In the data rows, zero lies at 7.5, halfway between 7 and 8.
Here are some rows, each followed by its group. Rows of different groups can look alike.
tensor([ 9,  9,  9,  7,  3,  7,  9, 13,  6,  7,  7,  7,  4,  2,  3,  6,  6, 10,  4,  8, 10,  9,  9,
         3,  6,  7,  5, 11, 10,  3,  6,  6,  2,  7,  8,  9,  7, 12,  6,  6, 10,  9,  9, 10, 15, 12,
         7,  4,  5]) F
tensor([ 8,  4,  4, 10,  6,  3, 12,  5,  5,  8, 11,  5, 11,  4,  5,  6,  6,  5,  7, 11, 10,  5,  8,
        10,  9,  7,  5,  8,  5,  5,  8,  8,  4,  6, 10,  7,  7,  6,  7,  5,  7,  9,  6, 10,  8,  9,
         7,  9,  6]) A
tensor([ 8, 15, 15,  4,  9, 11,  3, 15,  9,  9,  3,  9,  4,  8,  7,  9,  8, 14,  7,  5,  7, 10,  7,
         0,  6,  9,  8,  8, 12,  6,  5,  8,  8, 13,  7,  8,  7, 14, 10, 10, 13,  5,  4,  5, 11,  8,
         6,  2, 11]) S
tensor([10,  6,  2,  6,  5,  5, 12,  7,  6,  4,  7, 10,  4, 10,  3,  9, 12,  8,  5,  9, 10,  6, 10,
        10,  6,  8,  7,  4,  4,  8, 10,  7,  5,  5,  8,  9,  9, 12,  3,  5,  3,  9, 10, 12,  8, 10,
         6,  7,  6]) A
tensor([ 9,  9, 11,  7,  3,  7,  6, 10,  8,  7,  9,  7,  7,  3,  5,  4,  8, 10,  3,  7,  9,  9,  8,
         3,  8,  7,  8, 12,  9,  4,  6,  7,  2,  6,  8,  9,  7, 10,  7,  8, 11,  9,  9, 10, 12, 12,
         6,  4,  8]) F
tensor([ 5,  4, 12, 11,  9, 11,  5,  8,  6,  9,  8,  5, 12,  4, 11,  3,  0,  4, 12,  9,  9, 10,  7,
         5,  8,  6,  9, 12, 11,  7,  5,  9,  7,  8,  6,  8,  5,  4,  7,  9, 11,  5,  5,  2, 10,  5,
         9, 10,  5]) B
tensor([ 9,  8, 10,  7,  4,  7,  7, 10,  7,  7,  9,  6,  8,  2,  5,  5,  7, 10,  3,  8, 10,  8,  9,
         3,  8,  6,  7, 11,  9,  3,  7,  7,  2,  5,  9,  9,  8, 10,  7,  8, 10,  9,  9, 10, 11, 11,
         6,  4,  7]) F
tensor([ 7,  6,  8, 10, 11,  8,  9,  9,  5,  8,  9,  7, 13,  3,  6, 10,  3, 10, 13, 10, 10,  5,  8,
         9,  9,  7,  0,  9,  9,  5,  6,  8,  7, 13, 10,  8,  6,  3, 13,  6, 14,  7,  1,  6,  7,  6,
         7,  9,  5]) S
tensor([ 7,  2,  7, 10,  5,  8, 12, 10,  4,  6,  7,  5,  8,  5,  7,  3,  1,  4, 13,  9,  6,  8,  4,
         7,  6,  6,  5,  9,  9,  8,  7,  8, 10,  9,  8,  5,  4,  7,  4,  3,  7,  9,  8,  6, 12,  8,
        11, 12,  0]) R
tensor([ 8, 11, 12,  5,  3,  7,  6,  9, 10,  8, 10,  4,  7,  6,  9,  5, 11, 12,  3,  3,  4,  8,  5,
         3,  8,  6,  8, 12,  6,  4,  5,  8,  6,  9,  8,  6,  7, 10, 10,  9,  8, 11, 10, 10,  7, 13,
         7,  3, 10]) A
tensor([ 6,  1,  2, 11,  9,  7, 11,  3,  6,  7,  9,  7, 10,  9,  8,  6,  4,  0, 13, 11,  6,  7,  7,
        13,  7,  7,  8,  7,  4, 11,  9,  9, 11,  4,  7,  6,  7,  3,  3,  5,  3,  6,  9,  5,  6,  5,
        10, 15,  3]) R
tensor([ 5,  9,  7,  6, 11, 12,  3,  6,  9,  9,  2, 12,  5, 14, 11,  9, 11,  7,  9,  7,  7,  8,  8,
         9,  7,  9,  9,  3,  9, 14, 10,  8, 13,  7,  6,  7,  9,  5,  8, 10,  5,  3,  7,  4,  3,  2,
         8,  9, 10]) H
tensor([ 6,  5,  5,  7, 10,  9,  6,  5,  8,  7,  4, 11,  5, 12,  9,  9, 10,  4,  8,  9, 10, 10, 10,
         9,  7,  8, 12,  3,  9, 12,  9,  8,  7,  3,  5,  9,  9,  7,  2,  9,  4,  3,  9,  6,  7,  3,
         8,  9,  7]) B
tensor([10, 11,  7,  6, 11,  9,  9, 10,  7,  6,  4,  7,  6,  8,  4, 15,  7, 12, 10,  8, 13,  7, 12,
         6,  6, 11,  5,  3, 10,  8,  9,  7,  7, 11,  7, 10, 10, 11,  8,  7, 11,  5,  4,  7,  9,  6,
         4,  6,  6]) S
tensor([10,  7,  3,  6,  5,  2, 12,  6,  7,  6, 11,  6,  6,  7,  4, 10, 11, 10,  5,  7,  7,  4,  7,
        11,  8,  8,  5,  7,  2,  6,  9,  7,  6,  7,  9,  7,  8,  9,  8,  5,  4, 13,  9, 13,  6, 12,
         6,  7,  8]) C
tensor([10,  8,  3,  6,  6,  3, 11,  6,  8,  6, 10,  7,  6,  8,  5, 10, 12,  9,  4,  8,  7,  4,  7,
        13,  7,  8,  5,  5,  2,  6,  9,  7,  7,  7,  9,  6,  8,  9,  8,  6,  3, 12,  9, 13,  5, 12,
         7,  7,  9]) C
tensor([ 8, 14, 14,  4,  3,  5,  3,  9, 12,  8, 11,  3,  7,  8, 13,  2, 15, 10,  1,  0,  0,  8,  3,
         3, 11,  7, 11, 12,  6,  4,  4,  8, 10,  9,  8,  6,  6,  8, 11, 11,  6, 12, 11,  9,  5, 12,
         7,  1, 13]) C
tensor([ 7, 11, 11,  7, 11, 10,  5, 10,  7,  8,  5, 10, 10,  6,  7, 11,  6, 11, 10,  9, 10,  7,  8,
         6,  7,  8,  2,  8, 11,  7,  6,  7,  7, 12,  7, 10,  7,  6, 11,  8, 14,  6,  2,  5,  9,  5,
         6,  6,  8]) S
tensor([ 8,  6,  5,  8,  6,  3,  8,  4,  9,  8, 14,  3, 11,  8,  9,  5,  9,  8,  4,  8,  6,  4,  6,
        12, 10,  7,  7,  9,  1,  4,  9,  9,  7,  6, 10,  5,  7,  5, 11,  8,  5, 12,  9, 11,  3, 11,
         6,  8, 12]) C
tensor([ 6,  9, 12,  8,  9,  9,  5, 10,  8,  8,  8,  8, 11,  6,  9,  5,  4,  8, 10,  7,  5,  7,  3,
         7,  8,  7,  4, 10, 10,  7,  6,  8, 11, 13,  8,  5,  6,  5, 11,  8, 12,  9,  4,  5,  8,  8,
         8,  8,  7]) H
tensor([ 8, 13, 11,  5, 11, 11,  4, 10,  9,  7,  3, 12,  6, 10,  7, 13,  9, 12,  8,  7,  9,  9, 10,
         4,  6, 10,  6,  4, 12,  9,  8,  6,  8, 11,  6, 10, 11, 11,  9, 10, 11,  5,  4,  5,  9,  5,
         5,  4,  9]) S
tensor([10,  9,  9,  7,  3,  4,  8,  8,  8,  7, 13,  3,  9,  4,  8,  4,  8, 11,  3,  5,  6,  6,  5,
         6,  9,  6,  7, 12,  6,  3,  5,  8,  5, 10, 10,  7,  6,  9, 10,  7,  9, 11,  9, 11,  8, 13,
         7,  3,  9]) A
tensor([ 7,  6,  5,  8, 10,  9,  9,  8,  6,  8,  6,  9,  8, 10,  5, 12,  5,  7, 13, 11,  8,  7,  9,
         9,  5, 10,  3,  4,  9, 10,  9,  6, 11, 11,  8,  7,  7,  7,  9,  5,  9,  5,  4,  5,  8,  5,
         7, 11,  5]) H
tensor([ 8, 13, 12,  6,  3,  7,  8, 15,  7,  8,  6,  5,  3,  2,  3,  6,  6, 11,  5,  6,  8,  9,  8,
         1,  6,  6,  6, 12, 11,  3,  5,  7,  4, 10,  8,  8,  6, 14,  5,  7, 10,  9,  9, 10, 15, 12,
         8,  4,  4]) F
tensor([ 4,  7, 13, 10, 10, 12,  1,  5,  8, 11,  7,  8, 11,  8, 14,  1,  5,  4,  8,  8,  5,  9,  7,
         6,  9,  6, 13, 10, 10,  9,  6,  8,  7,  4,  6,  8,  6,  3,  9, 11,  9,  3,  6,  3,  7,  6,
         7, 10, 10]) B
tensor([10,  6,  4,  8,  3,  2, 13,  7,  7,  5, 11,  5,  8,  4,  3, 10,  9,  8,  6,  9, 10,  5,  8,
        10,  9,  8,  4,  8,  3,  4,  8,  7,  4,  7,  9,  7,  9,  9,  7,  5,  7, 12,  8, 12,  9, 11,
         7,  6,  7]) A
tensor([ 7,  8, 11,  8,  3,  6,  8, 13,  6,  8,  7,  5,  6,  2,  4,  5,  5, 10,  6,  6,  9,  9,  7,
         2,  7,  6,  5, 13, 10,  2,  5,  7,  4, 10,  8,  7,  6, 11,  7,  7, 11, 10,  9,  9, 14, 11,
         9,  5,  4]) F
tensor([10, 10,  4,  6,  6,  4,  9,  6,  9,  7, 10,  7,  5, 10,  7,  9, 13,  9,  3,  6,  7,  7,  9,
        10,  9,  7, 10,  6,  4,  7,  8,  7,  6,  5,  8,  8, 10,  9,  7,  9,  4, 11, 11, 12,  5, 10,
         6,  4, 12]) A
tensor([ 5,  0,  6, 13, 12, 10,  9,  5,  5,  9,  8,  8, 13,  5,  8,  5,  0,  0, 13, 14, 12,  8,  9,
        10,  8,  7,  6,  8,  9,  7,  9,  9,  5,  4,  7,  8,  7,  1,  5,  7,  9,  3,  4,  3, 10,  4,
         8, 14,  4]) B
tensor([10, 11,  9,  5,  4,  4,  8,  8, 10,  8, 10,  6,  5,  8,  8,  7, 12, 11,  2,  2,  4,  6,  5,
         8,  8,  6,  9,  9,  4,  6,  6,  8,  8,  9,  8,  6,  8, 10,  8,  8,  5, 12, 11, 11,  4, 11,
         8,  3, 12]) C
tensor([ 5, 13, 15,  4,  8, 13,  0,  9, 11, 10,  3, 12,  6,  8, 10,  9, 11, 13,  7,  4,  6, 10,  7,
         3,  8,  9,  9,  6, 12,  9,  5,  5, 10,  9,  7,  8,  8,  8, 13, 12, 13,  2,  4,  4,  5,  4,
         6,  3, 12]) S
tensor([ 9, 12, 11,  6,  9, 10,  7, 14,  7,  8,  5,  8,  6,  6,  5, 11,  4, 14,  8,  8, 10,  8,  8,
         2,  6,  9,  3,  7, 13,  6,  7,  8,  7, 14,  8, 10,  8, 11, 11,  7, 13,  6,  3,  6, 11,  8,
         6,  4,  6]) S
tensor([ 8,  8,  7,  8,  6,  4,  8,  6,  9,  9, 13,  3, 10,  6,  8,  4,  9,  8,  2,  6,  6,  7,  5,
         9, 10,  7, 10, 10,  3,  4,  7,  9,  5,  6,  9,  6,  8,  6, 10,  9,  7, 10,  9, 11,  5, 10,
         7,  5, 13]) A
tensor([ 8, 12, 11,  5, 10, 11,  3, 11,  9,  8,  4, 10,  6,  9,  8, 13,  9, 12,  8,  6,  8,  9,  9,
         3,  7, 10,  6,  5, 12,  9,  7,  6,  8, 11,  7,  9, 10, 10, 10,  9, 11,  4,  4,  5,  9,  5,
         5,  4,  9]) S
tensor([ 8,  6, 10,  9,  4,  7,  8,  9,  6,  7,  8,  6,  8,  2,  5,  5,  6,  9,  5,  8,  9,  9,  8,
         3,  8,  6,  6, 12, 10,  3,  5,  6,  4,  7,  9,  8,  6,  8,  7,  6, 11,  9,  8,  9, 12, 10,
         8,  5,  5]) F
tensor([ 9,  6,  8,  7,  3,  7,  9,  8,  6,  7,  8,  6,  8,  4,  4,  9,  8,  9,  5,  8, 11,  9, 10,
         5,  8,  8,  7,  8,  8,  4,  8,  6,  2,  4,  8,  9, 10, 10,  6,  7,  8,  9,  9, 10, 12, 10,
         6,  5,  6]) F
tensor([ 7,  2,  5, 10,  8,  4,  9,  2,  7,  9, 11,  8, 12,  4,  8,  6,  8,  3,  6, 12, 13,  7, 11,
        10, 10,  6,  8,  8,  6,  5,  8,  7,  2,  0,  8,  9,  8,  3,  8, 10,  8,  6,  6, 10,  6,  6,
         6,  9, 11]) F
tensor([ 9,  3,  0,  8,  9,  8, 11,  3,  5,  3,  5,  8,  2, 12,  5, 11,  8,  2, 10, 10,  9,  7, 11,
        11,  4, 10, 10,  0,  5, 13, 12,  9, 10,  2,  5,  9,  9, 10,  0,  3,  1,  4, 12,  8,  7,  7,
         8, 13,  3]) R
tensor([ 7, 11,  9,  4, 10, 12,  3,  7,  9,  7,  2, 10,  2, 15,  9, 12, 11,  9,  8,  6,  5,  9,  9,
         7,  5, 10, 10,  1,  9, 13, 10,  8, 13,  8,  5,  8,  9, 10,  8,  9,  5,  4,  8,  4,  6,  3,
         7,  8,  9]) H
tensor([11,  6,  3,  7,  3,  1, 14,  8,  6,  6, 11,  6,  7,  5,  2, 10, 10,  9,  5,  8,  9,  5,  8,
         9,  8,  7,  4,  8,  3,  4,  8,  7,  5,  7,  9,  8,  9, 10,  7,  5,  6, 12,  8, 13,  9, 11,
         7,  6,  7]) A
tensor([10, 10,  6,  4,  3,  4, 11, 10,  8,  6, 10,  6,  5,  6,  5,  9, 11, 12,  4,  5,  5,  5,  6,
         8,  8,  7,  5,  9,  5,  6,  7,  7,  8, 10,  9,  6,  7, 11,  9,  6,  6, 13, 10, 13,  7, 12,
         8,  4, 10]) C
tensor([ 9, 10, 10,  4,  3,  8,  6,  8,  9,  6,  7,  8,  3,  7,  5,  8, 11, 11,  3,  6,  8, 10, 10,
         3,  7,  7, 10,  8,  9,  6,  7,  6,  4,  3,  6, 10, 10, 12,  5, 10,  7,  9, 11, 10, 11, 10,
         6,  3,  9]) F
tensor([ 8,  6,  8,  8,  4,  7,  9,  6,  6,  7,  9,  7,  9,  3,  5,  7,  8,  8,  7,  8, 11,  8,  9,
         5,  8,  7,  6, 10,  9,  4,  7,  6,  3,  4,  8,  9,  8,  8,  6,  6,  8,  7,  8,  9, 10,  9,
         7,  6,  6]) F
tensor([10,  7,  5,  9,  9,  7, 13, 10,  5,  7,  8,  5, 10,  3,  2, 13,  4, 11, 13, 11, 13,  5, 11,
         8,  6, 10,  1,  6,  8,  5, 10,  8,  6, 13,  9,  9,  8,  8,  9,  5, 12,  7,  2,  7, 10,  6,
         5,  9,  3]) S
tensor([ 5, 12, 15,  8, 11, 12,  1,  7,  9, 10,  6,  8, 10,  6, 12,  8,  6, 10,  8,  5,  8,  8,  6,
         3,  9,  7,  8,  9, 12,  7,  5,  7,  9, 10,  7,  7,  6,  4, 12, 11, 14,  4,  2,  3,  6,  4,
         7,  5, 12]) S
tensor([ 6,  1,  6, 10, 12,  8,  7,  1,  8,  8,  7, 10, 11, 11, 11,  5,  8,  1,  9, 10,  9,  8,  9,
        11,  8,  7, 12,  6,  6, 11,  9,  8,  8,  1,  6,  8,  9,  2,  4, 10,  5,  3,  7,  5,  4,  2,
         8, 12, 10]) B
tensor([ 6,  1,  3, 13, 12,  5, 11,  4,  5,  9, 13,  4, 15,  6,  7,  7,  1,  3, 13, 13, 10,  4,  6,
        15,  9,  7,  0,  8,  4,  7, 10,  9,  8, 11, 11,  6,  6,  0, 10,  4, 10,  8,  1,  6,  5,  5,
         8, 15,  6]) H
tensor([ 9,  5,  5,  7,  6,  4, 10,  5,  7,  7, 11,  7,  8,  7,  5,  7,  9,  7,  4,  9,  9,  5,  9,
        12,  9,  7,  7,  6,  2,  6,  9,  7,  5,  5,  9,  8,  9,  8,  8,  7,  5, 11,  9, 12,  6, 11,
         5,  7,  9]) A
tensor([ 5,  8, 11,  8,  9, 11,  3,  8,  9, 10,  6,  7,  6, 10, 14,  2,  6,  4, 10,  3,  0, 10,  5,
         5,  8,  6, 14, 11, 11, 11,  4,  8, 13,  7,  6,  6,  5,  5,  5,  9,  6,  6, 12,  4,  7,  5,
        11,  9,  6]) R
tensor([ 5,  5, 11, 10,  9, 12,  6,  9,  6,  8,  4,  8, 11,  4, 10,  4,  1,  4, 11,  9,  9, 10,  8,
         4,  6,  7,  9, 10, 12,  9,  7,  8,  7,  7,  6,  8,  6,  5,  5,  8, 11,  3,  5,  2, 10,  5,
         9, 11,  3]) B
tensor([ 5,  7, 11,  9, 10, 12,  1,  7,  8,  9,  5,  8,  8,  8, 12,  3,  6,  5,  9,  8,  7, 10,  7,
         5,  7,  7, 12,  8, 11,  9,  7,  8,  7,  5,  5,  8,  6,  6,  7,  9,  8,  3,  8,  3,  8,  5,
         8,  9,  8]) B
tensor([ 7,  9,  7,  7, 10, 10,  8,  9,  7,  7,  5, 11,  6, 10,  6, 13,  6,  8, 11,  9,  7,  8,  8,
         7,  6, 10,  4,  4, 10, 10,  9,  7, 12, 11,  7,  7,  9,  9,  8,  6,  9,  6,  6,  5,  8,  5,
         8,  9,  4]) H
tensor([ 6,  7,  6,  6,  9, 10,  5,  6,  9,  7,  3,  9,  4, 13, 11,  6,  9,  4,  9,  6,  5, 10,  7,
         9,  6,  7, 12,  5,  8, 12,  9,  8, 11,  5,  5,  7,  8,  8,  4,  8,  2,  7, 11,  6,  6,  6,
        10,  9,  7]) R
tensor([ 9,  8,  4,  6,  6,  4, 10,  5,  8,  7, 12,  6,  7,  9,  6,  9, 12,  8,  3,  6,  6,  5,  7,
        12,  9,  8,  7,  7,  2,  7, 10,  8,  7,  6,  9,  7,  8,  8, 10,  7,  3, 12, 10, 12,  4, 11,
         6,  7, 12]) C
tensor([10, 11,  6,  5,  4,  3, 10,  8,  9,  7, 10,  7,  5,  9,  7, 11, 13, 10,  4,  4,  6,  6,  7,
         9,  9,  8,  7,  9,  3,  6,  6,  8,  8,  9,  8,  6,  8, 11,  8,  7,  5, 12, 11, 12,  5, 11,
         7,  4, 10]) C
Which 4 groups are nearest to each row below, nearest first, going by the distance to the centre of the group?
tensor([ 5,  6,  9, 10, 10,  9,  4,  2,  8, 11,  9,  8, 12,  8, 12,  2,  7,  3,  8,  8,  7,  9,  7,
         9,  9,  6, 12,  8,  7,  9,  7,  8,  6,  3,  6,  7,  6,  3,  8, 10,  8,  4,  7,  5,  4,  4,
         8, 10, 11]) B R H A
tensor([ 7, 10, 12,  7,  4,  9,  4, 11,  9,  8,  7,  7,  6,  4,  8,  3,  9,  9,  4,  4,  7, 10,  6,
         2,  8,  5,  9, 13, 11,  4,  4,  7,  4,  6,  8,  8,  7,  9,  8, 10, 10,  8,  9,  8, 11, 10,
         8,  3,  9]) F A S C
tensor([ 8,  4,  6, 10,  4,  5, 12,  6,  6,  7, 11,  4, 11,  2,  4,  8,  6,  7,  8, 10, 12,  7, 10,
         7,  9,  8,  5, 11,  8,  3,  7,  6,  2,  5,  9,  9,  8,  8,  6,  6,  9,  8,  6, 10, 10,  9,
         8,  7,  5]) F A C B
Which 5 groups are nearest to each row below, nearest first, going by the distance to the group's nearest row?
tensor([ 6, 10, 10,  6,  9, 12,  4,  9,  8,  8,  3, 11,  6, 12,  9, 10,  8,  9,  9,  6,  4,  9,  6,
         6,  6,  9,  7,  5, 11, 11,  7,  7, 13, 11,  7,  6,  8,  8,  9,  7,  8,  6,  6,  4,  6,  5,
         7,  7,  7]) H S R B F
tensor([10, 13,  9,  3,  1,  4, 10, 14,  8,  6,  6,  5,  2,  6,  3, 10, 11, 15,  4,  4,  4,  6,  5,
         5,  7,  7,  3,  8,  8,  5,  6,  6,  8, 12,  9,  8,  6, 15, 10,  5,  6, 13, 11, 13, 10, 15,
         8,  1,  6]) C F A S H
Which 5 groups are nearest to each row below, nearest first, going by the average distance to the group's rows?
tensor([ 8,  8,  7,  8,  7,  5,  8,  5,  9,  9, 12,  5, 10,  8,  8,  3, 10,  8,  3,  7,  7,  6,  7,
        11, 11,  7,  9,  9,  2,  5,  8,  9,  5,  6,  9,  7,  8,  6, 10, 10,  6, 11,  9, 11,  4, 10,
         6,  6, 13]) C A F B H
Which 5 groups are nearest to each row below, nearest first, going by the distance to the centre of the group?
tensor([ 9,  9,  9,  6,  4,  8,  6,  8,  8,  6,  8,  7,  8,  5,  6,  7, 10, 10,  3,  7,  9,  9, 10,
         4,  8,  7,  9,  9,  9,  6,  8,  7,  3,  3,  7,  9, 10, 10,  6,  9,  8,  7,  9, 10, 10, 10,
         6,  4, 10]) F A C S B
tensor([ 9, 11,  7,  6, 11,  9,  8,  9,  8,  6,  4, 10,  6,  9,  4, 15,  9, 11,  9,  9, 12,  7, 12,
         6,  6, 12,  5,  2, 10,  9, 10,  7,  7,  9,  7, 11, 11, 10,  8,  8, 11,  3,  5,  7,  8,  5,
         5,  6,  8]) S H F A B
tensor([ 8,  7,  8,  7,  5,  7,  7,  5,  8,  7,  8,  8,  9,  5,  6,  8, 10,  8,  5,  7, 10,  9, 11,
         6,  9,  8, 10,  8,  8,  6,  8,  7,  3,  2,  7, 10,  9,  9,  6,  9,  7,  6,  9,  9,  8,  8,
         7,  5, 10]) F A C B S
Which 4 groups are nearest to each row below, nearest first, going by the average distance to the group's rows?
tensor([ 5,  4,  7, 12, 13,  7,  8,  6,  5, 11, 11,  6, 15,  6, 10,  4,  1,  3, 12, 12,  8,  4,  4,
        12,  9,  7,  3,  8,  6,  7,  8,  9, 10, 11, 10,  6,  4,  1, 12,  6, 10,  7,  0,  4,  5,  6,
         8, 13,  7]) H B R S
tensor([ 5,  1,  9, 11,  5,  8, 10, 10,  4,  7,  7,  4,  9,  5,  8,  2,  0,  2, 12,  9,  4,  8,  3,
         7,  7,  6,  6, 12,  9,  8,  7,  9, 10, 10,  8,  5,  4,  6,  5,  3,  7,  9,  7,  5, 10,  7,
        11, 12,  0]) R B H F
tensor([ 8,  6,  6,  7,  6,  6,  8,  6,  7,  8,  9,  8,  9,  5,  6,  9,  9,  7,  5,  9, 12,  8, 11,
         7,  9,  9,  9,  7,  7,  7,  9,  7,  2,  2,  7, 10, 10,  9,  5,  9,  6,  6,  9, 10,  8,  7,
         6,  6, 10]) F A C B
tensor([ 5, 12, 15,  5,  9, 13,  0,  7, 11,  9,  4, 10,  7,  8, 12, 10, 11, 10,  7,  5,  7,  9,  7,
         3,  8,  8, 10,  7, 12,  9,  6,  6, 10,  7,  7,  7,  9,  5, 12, 11, 12,  3,  4,  4,  4,  3,
         6,  5, 14]) S H B F
Which 4 groups are nearest to each row below, nearest first, going by the distance to the group's nearest row?
tensor([ 7,  0,  5, 14, 10,  6, 11,  3,  5,  9, 11,  4, 14,  5,  8,  4,  1,  1, 11, 13, 11,  7,  7,
        12,  9,  7,  6, 10,  6,  6,  9,  9,  5,  6,  9,  7,  6,  1,  6,  6,  8,  5,  4,  6,  7,  5,
         9, 14,  6]) B H A R
tensor([10,  6,  1,  6,  5,  3, 11,  5,  7,  5, 10,  7,  7,  8,  3, 10, 11,  8,  5, 10,  9,  3,  8,
        14,  7,  7,  5,  4,  1,  6, 11,  6,  6,  6,  9,  8,  8,  9,  8,  4,  3, 12,  9, 13,  6, 11,
         6,  7,  7]) C A F R
tensor([ 9, 12, 11,  6, 10,  9,  8, 13,  7,  7,  5,  9,  7,  6,  5, 11,  5, 13,  9,  7, 10,  8,  8,
         3,  5,  9,  3,  7, 12,  6,  7,  7,  7, 14,  8,  9,  8, 11,  9,  8, 12,  6,  4,  6, 10,  8,
         5,  4,  6]) S H F B
tensor([ 9, 12,  9,  4,  4,  5,  7,  9, 10,  8, 10,  6,  5,  8,  9,  7, 12, 12,  3,  2,  4,  7,  4,
         5,  8,  7,  9,  9,  5,  6,  6,  8,  7,  9,  8,  5,  7, 11, 10,  8,  6, 11, 11, 11,  5, 12,
         7,  2, 11]) C A F H
tensor([ 5, 11, 13,  6,  6, 10,  4, 11,  9,  9,  4,  6,  3,  9, 11,  5,  7,  6,  8,  2,  0, 11,  4,
         2,  8,  5, 12, 12, 12,  8,  2,  9, 14, 10,  5,  5,  5,  8,  5, 10,  7,  6, 12,  4,  9,  6,
        11,  6,  8]) R B H A
tensor([ 6,  4,  7,  8, 11, 12,  6,  6,  7,  7,  1, 13,  6,  8,  7,  9,  5,  4, 11, 12, 10, 10, 11,
         8,  6,  9, 10,  3, 12, 12,  9,  7,  7,  3,  6, 10,  9,  6,  3,  8,  6,  3,  6,  4, 10,  2,
         7, 12,  4]) B H R S
tensor([ 7,  4,  4,  8,  6,  8, 10,  8,  5,  5,  5,  9,  4,  7,  6,  6,  4,  4, 11, 10,  5,  8,  7,
         9,  5,  6,  5,  6,  8, 11,  9,  9, 10,  7,  7,  6,  5,  8,  5,  3,  3,  9, 10,  6, 11,  8,
        10, 13,  0]) R H A B
tensor([ 6,  8,  8,  6,  8, 11,  5,  9,  8,  6,  4,  9,  3, 12, 12,  5,  7,  4, 10,  3,  1, 10,  6,
         6,  6,  6, 14,  7, 10, 11,  6,  8, 13,  7,  5,  7,  6,  8,  4,  7,  5,  7, 13,  5,  7,  7,
        10,  9,  6]) R B H F
tensor([ 9,  5,  4, 10,  6,  1, 10,  6,  7,  9, 15,  1, 13,  6,  7,  5,  7,  6,  5,  9,  7,  3,  5,
        13, 11,  6,  4, 11,  1,  2,  9,  8,  6,  9, 11,  4,  6,  5, 12,  7,  7, 13,  7, 11,  5, 11,
         7,  8, 10]) C A F H
tensor([ 9, 13, 11,  5, 10, 10,  6, 13,  7,  7,  3, 10,  5,  8,  6, 12,  6, 13,  9,  6,  9,  8,  9,
         4,  6, 10,  5,  6, 13,  7,  7,  7,  7, 13,  7, 10,  9, 13,  9,  8, 12,  6,  4,  6, 11,  7,
         6,  3,  7]) S H F B
tensor([11,  5,  4,  8,  4,  5, 15, 13,  4,  3,  6,  7,  5,  3,  0,  9,  4,  9,  8, 10, 12,  8, 10,
         5,  5,  8,  3,  8,  8,  3,  8,  7,  1,  9,  8, 11,  9, 14,  4,  2,  7, 13,  8, 11, 15, 13,
         7,  6,  0]) F A S C
tensor([10,  7,  7,  7,  4,  6, 11,  9,  6,  5,  7,  8,  6,  3,  2, 10,  8,  9,  6,  9, 11,  8, 11,
         5,  6,  7,  6,  8,  8,  4,  8,  6,  2,  7,  7,  9,  9, 11,  5,  6,  7,  9,  9, 10, 14, 10,
         6,  5,  4]) F A C S
